In the rows, zero is written as 128.
These are runs of 6 systems, one row a step. Runs of the same system follow the same rule from any start.
J471, path 1 (9 x 26):
[[113 161 120 109 160 118 145 131 120 144 108 150 172 132 162 141 172  69
  185 124 132 215 107 148 144 193]
 [194 160 194 143 126 107 166 123 143 145 140 142 156 208 138 142 147 103
  132  88  87 165 131 128 129  83]
 [134 193 125 156 105 132  91 128 116 109 142 122 104 126 115 107 140 119
   82  91 137 170 196 150  64 112]
 [153 101  76 199 129 149  81 169 127 119 148 122 137 174  69 127 132 124
   90 116 166 100  98 123 118 128]
 [130  82 114 120 149 110 116 135 164 125 155 109 138  79  93 134 111 146
   91 183  93  90 126 146  93  84]
 [113 125  77 116 167 107 114 158 142 127 120 150 125  77 130 133 130 100
  146 187 136 153 116 151 144 192]
 [175 114 156 122 145 112 150 129 144 146 106 151 180 151 122 166 132 114
  173 142  70 154  93 139 157 123]
 [141 197 150 102 143 112 142 115 125 115 138 131 131 111 130 122 156 105
  137 102  88 177 173 139  92 132]
 [177 140 110 175 121 133 110 165 109 112 119 140 145 183 124 117 168 106
  107 101 154 154 130 111 123 142]]
J821, path 2 (9 x 26):
[[ 93 162 153 115 151 122 154  90 167 160 168 124 125 108 105 149 102 105
  166 117  94 168 124 184 109 127]
 [201 164 146 145 133 139 140 144 122 130  97 143  57 148 119 127 158 121
  115 143 151 135 106 147 134 173]
 [129 139 158 113  96 134  77 112  82 118  93 117 160 154 118 149 151 129
   97 116  97 104 126 123  84  72]
 [119 158  74 128 158  95 103 160 131  89 172 148 134 122 105 111 104 110
  118 120 114 104 172  92 145 137]
 [167  49 107 172 106 147 144 150 148 122 110 129 159 103 133 120 121 169
  137 137 140 144 126 118 149 128]
 [ 76 122 130  96 159 134 155  98 141 142 152  96 170  94 125 132 158 107
  147 122 124 151 101 154  88 136]
 [157 143 142 120 154  96 149 155 141 150 128 154  88 172 163 129 142  91
  111 172 149 128 104 134 157 148]
 [133 142 170 138  78 123  93 110 116 141  91 140 135 136 141 152  99 136
  128 127  99 159 156 158 111  81]
 [135 184  95 150 148 138 111 132 129 103 161 135 117 129  64 126 120 113
  143  80 117 134 142 125 125 161]]
J821, path 3 (9 x 26):
[[101 202 174 103  87  97  67 116  70 119 115 148 118 212 150 142 103 103
   98  95 107  87 167  97 129  59]
 [139 147  79 187  96 132  98 146 133  81 168 150 100 115  88  98  53 172
  128  70 129 112 215  88 161 117]
 [124  43  82 171 118 195 155 118 136 106 140  75 151  74  82 101 146 186
  135  92 172 106  96 112 112 152]
 [ 61  82 129  57 184 117 173 111 134 147 154  83 138 109 158 119 177 104
  107 178 159  68  57 120 111 134]
 [ 91 130 160  84 118  71 122 134 131 167  95 176  88 150 220 148  78 104
  132 208 138 121 130 139 189 119]
 [124 176 168 151  77 147 114  85 126 144 101 169 107 129 113 158  48 148
  207  75  93 178 160 160 169 129]
 [184 181 144 143 135 182 175  97 115  96 144  99  83 128  57 107 169 155
  146  40 133 113 120 110 114 168]
 [127 107 131  98 122 138 122 136  77  98 113  82 123 152 156  91 207 138
   46 135 174  50 116  69  90 100]
 [ 26 100  87 110 119  81  72 145 119 126 155 142 161 141 179 124  67 112
  103 159 145  82 161  93 156  77]]
J451, path 4:
[[152 112  81 179 141  98  87 182 159 117 185 140 117 154  94 116  93 123
   64 154 137  97 153 122 124  91]
 [136  62  83 161 120 143 102 144 156 123 113 122 131  48  97 134 103 164
  121 182 128 135 124 164 111 135]
 [130 116 113 102 184 135 144 124 149 140 127 118 152  91  84 158 157 102
  160 164 101 132  60 163 117 172]
 [181 151 175  83 149  92 158 133 132 141  89 156 127 134 167 148 157 106
  143 174  84 152 119 138 146 136]
 [134 179 138 132 101 118  98 129 101 116  94 160 159 138 150 138 130 108
  157  98  99 196 177 130 129 131]
 [174 149 114 185 130 134 139 149 141 110 170 130 152 167  94 110 138 121
  123  65 127 162 156 113 121 122]
 [153  94 122 156 123 132 131 144 143 122 145  95 136 116 128 100 166 140
   65 138 147 137 142 135  69  95]
 [ 93 101  86 131 150 114  81 157 129 138 132 124 151 128 124 139 141  91
   93 183 148 122  97 151 102 128]
 [148 109 122 141 144  99 121 149 167 150 131 162 129 126 113 158  82 118
  146 180  97 137 110 159 162 126]]
J877, path 5, 9 rows:
[[ 51 113 135 112 107 140 128  94 117 142 135 103 141 115 160 119 117 133
  133 109 161 130 132 133 112 107]
 [ 99 132 131 122 140 122 145 125 136 147 153 134  79 159 143 123 104 117
  126 136 171  90 103 122 165 140]
 [120 119 166 117  90 139 123  97 122 139  98 126  89 117 135 141  91 164
  128 139 122 101 128 143 135 101]
 [ 85 165 113 102 131 141 110 106  99 110 130 127 104 115 105 130 113 128
  153 101 133  92 127 112 142 154]
 [156 110 145 118 122 136 157 125 116 113 116 127 115 148 136 119 133 155
  131 115 131  77 117  81 165 123]
 [ 75 120 134  94 109 128 131 101 105 116 118 113 148  99 164 117 126 146
  138 113 130 118 156 104 125 110]
 [ 96 118 117 129 133 126 152 130 129 133 144 135 118 152 155 114 112 121
  149 113 169 112 118 100 179 147]
 [113 104 170 123 100 140 160  95 136 146 124 112 110 129 152 128 107 159
  133 120 137 116 125 133 135  96]
 [ 69 161 127 104 125 138 115 104 104 129 130 120  88 121 135 124 116 121
  135 116 160 109 126 131 131 148]]
J173, path 6 (9 x 26):
[[135  97 103 144 143 155 131 140 131 132 115 112 110 117 115 126 163 126
  118 150 176 119  77 142 119 171]
 [123 120 164  92 140 108 123 117 127 152 113 128 153 151 134 162 133 105
  123 163  91 110  86 146 118  92]
 [136 171 119 114 132  94 113 146 127 113 117 166 107 105 147 126 106 117
  141 147 107 155 178 128 151 149]
 [171 114 126 177 102 161 135 129 127 117 115 132 148 138 101 129 122 152
  158  80 127 153 128 121 146 137]
 [113 143 141 106 146 139 149 104 123 117 159  90 147 118 107 115 168 122
  112  94 124 115 123 121  77 111]
 [126 114 110 126 138 103 116 166 120 128 122 133 122 149 173 111 156 103
   80 170 166 119 127 114 127 130]
 [104  99 127 150 107 114 101 129 145 147 129 146 154 132 127 151  70 131
  141 143 110 142 133 151 144  91]
 [132 157 112 135 153 134 149 121 154 122 161 129  97  88  87 122 111 131
  157 113 120 144 136 150 132 169]
 [181 112 153 133 127 154 149 127 120 131  94 111 120 140 121 130 182 136
  116 132 138 121  85 134 111 142]]
J173, path 7 (9 x 26):
[[107 124 175 152  90 152 147  78 149 147 162  90 116 122 103 127  93 163
  114  83 116 131 152 161  77  54]
 [ 98 169  83 123 159 133  98 145 108 114 148 116  58 127 107 105 155 100
   84 144 195  90 110 132 108 182]
 [168  60 148 138 113 120 109 144 132 144  96 139 139 170 123 160 109 144
  106 182 110  68  74 124 156  79]
 [ 70 162 110  76 138 110 102 105 124 110 125 140 129  44 116 139  89 134
  164 145  74 130 170 138 124 139]
 [188 110 109 154 145 146 176 154 131 113 112 148 125 140 128 113 153 136
  172 107 155 140 100  94 195 198]
 [113 117 198  94 102 142 159  72 114 142 113  90 171 131 150 136 157 143
  129  97  98 134 125 133  79  68]
 [ 82 187  98 110 147  94 107 153 107 116 149 148  96 151 174 102 139  79
  102 130 175 134 164 107 138 158]
 [165  67 139 194  85 135 129 142 154 146 129 142 130 173 126 135  72 163
  121 122 140 119 123 124 166  79]
 [ 63 158 118 106 139 149 119  85 131 120 162  96 102  59  76 126 108 138
  137 110 120 115 137 163  81 131]]
J471, path 8 (9 x 26):
[[158 118 160 117 122 115 132 111 152 140 112 147 124 104 102 161  81 151
  157 157  58 123 124 157 145  99]
 [130 188 110  99 152 138 128 120 107 102 113 132 113  86 104 126 156 115
  162 111 113 149 138 129 118 194]
 [188 110 141 130 131 126 140 149 104 113 102 132 170 181 137 129 180 123
  121 118 118 110 103  83 144 117]
 [ 87 137 127 114 119 105 116 120 127 115 152 115 166 108 157 110 127 123
  101 116 114 147 190 119  88  80]
 [127 107  84 189 134 136 135 161 152 132 158 140 122 145 129 108 114 116
  132 116 183 161 127 131 155 161]
 [150  90 166 141 123 143 151 104 159 157 131 104 131 125 102 148 123 147
  120 143 109 123  91 169  98  90]
 [ 98 182 117  93 160 113 106 127 119 129 135 129  82 110 123 131 143  90
  111 158 140 118 119 152 104 162]
 [174 121 127 143 119 111  98 157 117 127  92 169 138 174 127 153 113 124
  135 147 106 111 113 111 175 123]
 [111 148 124 113 124 129 123 105 127 105 142 121 160  81 100 130 110 147
  150  97  74 140 174 125 106 109]]
J877, path 9, 9 rows:
[[104 144 107  98 143 151 149 116 101 111 109 134 127 109 127 123 138 129
  191  95 149 119 102  95 178 203]
 [151 115 196  97 118 130 194  98 118 137 114 115 141 164 172 123 155 147
  139  99 117 106 114  89 147  94]
 [ 53 166 136  98 105 111 119 107 102 122 134 128 116 120 191 102 114 119
  122 106 158 143 189 112 124 114]
 [114 107 120 178 103 140 128 134 132 143 149 141 100 187 132 122  77 138
  135  98 182 104 117 111 183 124]
 [ 90 103 153 120 107 155 147  83 137 134 144  85  97  88 109 120 104 171
  118 116 135  88 124 145  98  92]
 [ 85 143 107  90 143 133 108 126  94 118 110 124  77 119 137 123 141 118
  123 152 174  70  95 112 146 177]
 [134 101 166  99 108 116 133 114 116 136  97 142 134 155 146 153  96 150
  146 145  95  73 105 100 176  90]
 [ 82 159 123  95 123 127 146  98 121 105 137 133 117  71 139 114  94 151
  173  98 111 132 183 108 150 144]
 [145 114 135 148 112 163 167 122 111 124 114 124 113 162 142 110 144 146
  154  80 179 116 105  92 172 161]]
J451, path 10 (9 x 26):
[[ 87 123 191 110 141  92 171 103 149 167 194 100 173 220 168 127 140  93
   86 102 124 104 118 114 101  22]
 [ 75 161  95 153  97  99  75 156 127 132 139 158  36 121 181 101  70 119
   77 167 201 142 198 147 137 134]
 [130  71 106 206  90 190  92 117 133 143 116 126 125 150  47 162  71 165
  164  97 149 105  62 152 158 131]
 [135 152 159  73 173 130 175  87 152 118 164  84  76  67  65 128 143 147
  114 142  80  62 109 145  79 117]
 [142 129 114  71 133 117 107 154  70 102  44 147 109 120 183 125 184 118
  115 188 152  90 105  86 160 182]
 [ 91 113 144 109 112 103 118 110 117 130 125 154 219 154 145 154  78 127
  190  96  68 131 142  92 181  81]
 [124 168 113 145 144 127 194 121 161 111 192 131  83  91 137  76 111 142
  156  71 151 171 197 117 146 168]
 [146  75 154 161  93 186 155 112 108 145  94  85 128 158 153 111 190 149
  106 103 202 132  74 129 100 129]
 [ 46 153 150  82 144  96  90 106 115 152 163 106 132 166 131 146 121  82
   81 150 121  76 109 143  82  62]]
J800, path 11 (9 x 26):
[[185 143 143 159  96 132 112 148 122 131  69 155  85 126 151 130 139 134
  119 155 144 181 147 159 129 153]
 [110 146 128 146 120 140  81 113 114 128 141 121 178 163  71 157 118 111
  136  83  98 129 111 140  99  94]
 [174 144 105 130 165 100 144 161 148  96 169 130 105 113 106 102 140 127
   91 143 113 103 160 105 123 133]
 [138  70 110 147 102 141 102 145 112 122  79 124 170 106 148 129 154 142
  117 156 141 148 120 131 114 126]
 [ 87 129 111 113 172 104 132 128 152 142 174 129 173 133 114 141 121  89
  147 133 108 132 105 139 130 124]
 [189 126 145 141 139 111 166 147 158 136 119 149  98 119 149 123 135 131
  129 158 125 163 135 145 145 148]
 [120 139 141 145 103 150  99 111 113 137 104 120 155 132 114 148 140 118
  137 107 121 172 120 164  93 119]
 [149 165 120 132 161 103 123 147 136 118 169 135 122 162  97 125 135  99
  104 119 117 111 130 119 123 121]
 [171  97 123 152 105 124 115 150 130 115 102 133 135 110 138 121 132 151
  101 152 119 138 154 125 117 107]]
J800, path 12, 9 rows:
[[159 120  74 150 149 134 122 153 154 106 123 136 139  39  88 122 134 138
  149 151 104 183 150 159 108 179]
 [178 105 128 140 164 144 144 145 129 138 116 115 186 161 103 147 203  92
  130 130 123 146  55 139 104 147]
 [140 155 158  98 150  74 136 136 146 138 143 131 163 131 164 129 154  86
   94 157  81 169 165 148  81  83]
 [155 147  85 184 120 105  82 179 141 124 119 179 139 146 132 135 105  98
  132 140 133 198 166 147 150 153]
 [179  94 124 194 130 151 136 134 168 134 161 120 178 143  58 143 119 139
  138  92  95 155 111 152 107 100]
 [151 141 107 125 171 122 132 145 148 116 157 100 123  86 100 109 187 109
   74 156 127 144 131 156  54 139]
 [159 103 116 136 134  98  76 175 119 140  87 152 163 170 150 151 161  86
   86 196 124 138  98 140 119 117]
 [131 125 120 135 139  90 110 139 165 135 151 158 188 112 108 159  78 111
  155 144  53 169 157 156 133  94]
 [200 139  91 172 159 141 152 160 162 113 138 142 126  94  81 120 149 125
  151 119 117 186 134 149 127 191]]

Which system made each run below?
path 13 (2 x 26):
[[118 155 132 124 169  85 111 152 148 143 189 111 107 187 121 121 156  74
   34 162 140  94 119 142  72  77]
 [141 120  84 178 104  96  45 182 146 131 113 177 101 127 126 145  61 122
   96 195 130 146 165 162 145 117]]
 => J471
path 14 (2 x 26):
[[136 114 160 121 124 102 111 137 136 176  81 151 154 148 177 164 145  89
  127 195 118 189  96 184 117 117]
 [142 191 139 142 141  99 105 129 152 143 150 170 136 148  91 162  83  91
  163 117  68 184 149 174 136 124]]
 => J800
path 15:
[[177  75  85 161 118 134 136 182 122  99 105 140  96 127 156  93 137 161
  102 154 187  96 133  76 180 165]
 [ 59  61 144 103 104 144 122  83 127 147 116  95 195  86 141 148 112 152
  147 137 107 123 107 143 102  76]]
 => J471
path 16 (2 x 26):
[[174  84 103 179 151 154 131 146 167 131 159  87 112 100  61 118 162 141
   71 154 147 121  92 172  60 126]
 [127 109 121  96 157 103  77 148 123 142 103 116 144 121 124 157 175  88
   70 222 112 109  77 165  69 111]]
 => J800
path 17 (2 x 26):
[[ 69  80 124 117 108 157 147  97 131 140 118 105  89  78 148 117 100 170
  141 141 178  98 110 134 144 141]
 [ 81 112 155  84 133 136 158  93 119 154 112 120  93 131 154 140 114 133
  158 144 157  80  73 126 168 147]]
 => J471
path 18 (2 x 26):
[[164 147 108 106 189 123 139 138 123  87 180 104 167 158  34 131 162 120
  118  91  75  39  95  71 121 117]
 [171  95 102 111 127  91 122 180 125  86 101 132 140  64 188  88 169 147
   69 195 120 139 199  94 106 124]]
 => J471
path 19 (2 x 26):
[[120 209 151 130 117  93 143 115 157 126 171 162  23 122 134 111  43 140
  128 115 117 127 215 138 158 115]
 [168 116 115 182  71 207  95 116  87 108  54 128  89 115  76 137 128 179
  159  91 161 131  96 136 143 179]]
 => J471
path 20, 2 rows:
[[136 125 134  89 129 107  98 137 101 108 105 127 127 128 134 132 144 132
   88 168 105  69 129 101 118 101]
 [103 119  84 119 131 107  99 149 119 103 125 155 159 102 135 129  94 129
  151 137 114 122 154  98 167 141]]
 => J451
path 21, 2 rows:
[[138 124  95 177 134 138 114 154 132 126 158 136 105 180  94 123 107 119
  119 108 171  96 104 114 161 144]
 [130  94 149 115 123 136 138 104 144 129 135  97 121  94 104 133 116 163
  106 149 102  85 118 140  97  82]]
 => J173
path 22:
[[126 173 177 165  93 144  86 108 115 156 135 113  71 208 101 142 125 114
   65 103 153 110 119 166  73  66]
 [125 154  97 138 114 110  41 148 114  99 140 141  76 123  82 134  74 141
   68 156 111  56 167 123 113  90]]
 => J800
path 23 (2 x 26):
[[127 159 128 151  83 137  94 123 109 136  64 174 163 109 165 148 113 117
  194 107 115 245 169 162 147 166]
 [193 170 157 167 155 149 178 117 146 130 178 118 156 189  61 131 163 108
  153  38 102 158 103 128 114 126]]
 => J821
path 24 (2 x 26):
[[117 108 126 138 158  63 177 147 197 134 232 140 189 150 151 109  76 112
  122 111  87 140 188 101 149  58]
 [162 120 118 196 105 159 155 138 168 146 119 134  83  65 142 107 126 147
  139 130 171 245 163 199 101 181]]
 => J471
path 25, 2 rows:
[[136 159  96 145 116 138 107 123 123  94 130 167 115 112  65 139  43 160
  200  76  89 104 156  99 202 157]
 [182 107 142 123 131 177 217  98 134  90 137  85 123  73 100  91 172 193
  151  68 122 108 135  87 120 148]]
 => J451
path 26 (2 x 26):
[[100 165 116 153 132 111 126 127 141 125 190 137 144 160 113 116  96 107
  135  75 129 149 166 121 132 108]
 [158 102 117 173 124 144 151 138 157 127 156 109  93 117 113  98 134 152
   92 124 166 129 136 137 108 126]]
 => J173
path 27, 2 rows:
[[143  62 157 157 112 163 177  96 161 140 159 100 121 141  83 130  84 189
  145  91 129  67  86 116 156  88]
 [ 59 142 130  58 134 146 140  89  97 115 115  85  80  44 152 100 162 143
  116 146 161  92 131 129  87 157]]
 => J877
path 28:
[[140 157 111 166 145 113 110 160 129 139 152 149 147 200 126 131 143  72
  119 109 154 162 115 135 134 139]
 [173 113 150 167 113 118 124 134 160 137 146 122 130 135 107 131 115 141
   89 138 102 144 149 157  89  71]]
 => J821
path 29, 2 rows:
[[118  90  76 135 135  96  97 168 152 124 120 172 115  93 136 137  59 136
  144 195 125 111 139 126 193 151]
 [135 106 138 116 133 148 162  99 149 135 108 133 161  67  98 156 106 153
  213 121  74 160 107 151 152 154]]
 => J471
path 30:
[[101 143 123 109 163 103 176 121 178 146 169 143  78  81 136 122  82 122
  163 157 128 143 137 157 163 164]
 [173 130 171 147  97 174 144 106 114 150  66 129  87 143 124 147 147 144
  154 120 149 152  81 161 137 161]]
 => J800
